128 stands for zero in the data rows.
Here are some points, each followed by its number:
97 176 152 197 135 2 169 45 0
91 126 158 173 114 61 67 67 1
122 118 153 116 131 159 113 145 2
161 111 127 128 107 163 135 161 3
105 128 104 99 101 154 124 161 4
136 46 87 86 87 247 71 135 5
137 170 149 142 187 116 141 157 6
129 72 66 112 76 156 121 102 7
117 148 126 117 148 125 148 137 8
99 153 125 109 127 127 137 149 9
113 164 150 157 139 67 146 84 10
134 106 123 109 130 149 146 138 11
150 122 122 140 91 153 142 158 12
155 101 131 125 99 151 125 161 13
100 134 122 101 149 76 148 105 14
145 101 122 100 126 144 127 151 15
137 64 117 82 92 239 81 141 16
121 141 148 131 140 128 125 118 17
83 115 86 85 103 146 131 115 18
81 149 103 115 100 114 127 117 19
111 102 98 78 101 188 113 155 20
153 158 136 133 149 139 131 167 21
131 99 124 128 93 134 115 136 22
128 177 157 169 141 101 150 135 23
132 121 137 148 100 92 151 121 24
149 145 127 139 145 94 142 121 25
New points follow, each followed by the number of its nearest point above.
100 112 140 114 119 141 127 94 ~ 17
157 200 190 128 185 127 129 139 ~ 6
140 187 165 123 194 103 141 159 ~ 6
126 109 113 135 95 132 129 118 ~ 22
146 158 148 184 142 102 129 137 ~ 23
111 113 112 107 130 151 133 110 ~ 11
104 121 146 118 144 122 110 86 ~ 17
105 82 97 116 60 159 115 100 ~ 7
133 176 145 174 132 90 152 136 ~ 23
104 118 152 119 140 116 122 107 ~ 17
142 135 120 137 135 91 162 121 ~ 25
116 61 83 138 82 140 44 103 ~ 7
127 103 126 133 91 134 118 116 ~ 22
173 147 114 143 142 144 145 177 ~ 21
86 149 122 132 107 107 132 120 ~ 19
80 111 120 128 102 125 100 52 ~ 19
107 109 136 127 154 157 43 130 ~ 2
186 136 118 162 143 102 155 143 ~ 25
106 107 133 109 102 127 123 111 ~ 22
110 144 133 95 168 84 154 107 ~ 14
175 196 122 83 183 172 156 255 ~ 21
120 156 121 158 97 90 150 126 ~ 24
79 100 60 36 123 205 37 171 ~ 20
100 136 143 139 124 133 122 117 ~ 17
135 118 118 59 136 211 112 178 ~ 20
144 117 157 138 128 134 65 165 ~ 2
136 83 111 169 89 86 137 65 ~ 24
105 128 145 128 139 116 132 95 ~ 17
62 126 132 147 92 103 115 74 ~ 19
118 103 101 139 121 98 141 98 ~ 24
106 126 72 89 120 128 130 115 ~ 18
157 186 141 196 153 74 169 135 ~ 23
138 155 144 174 124 114 134 129 ~ 23
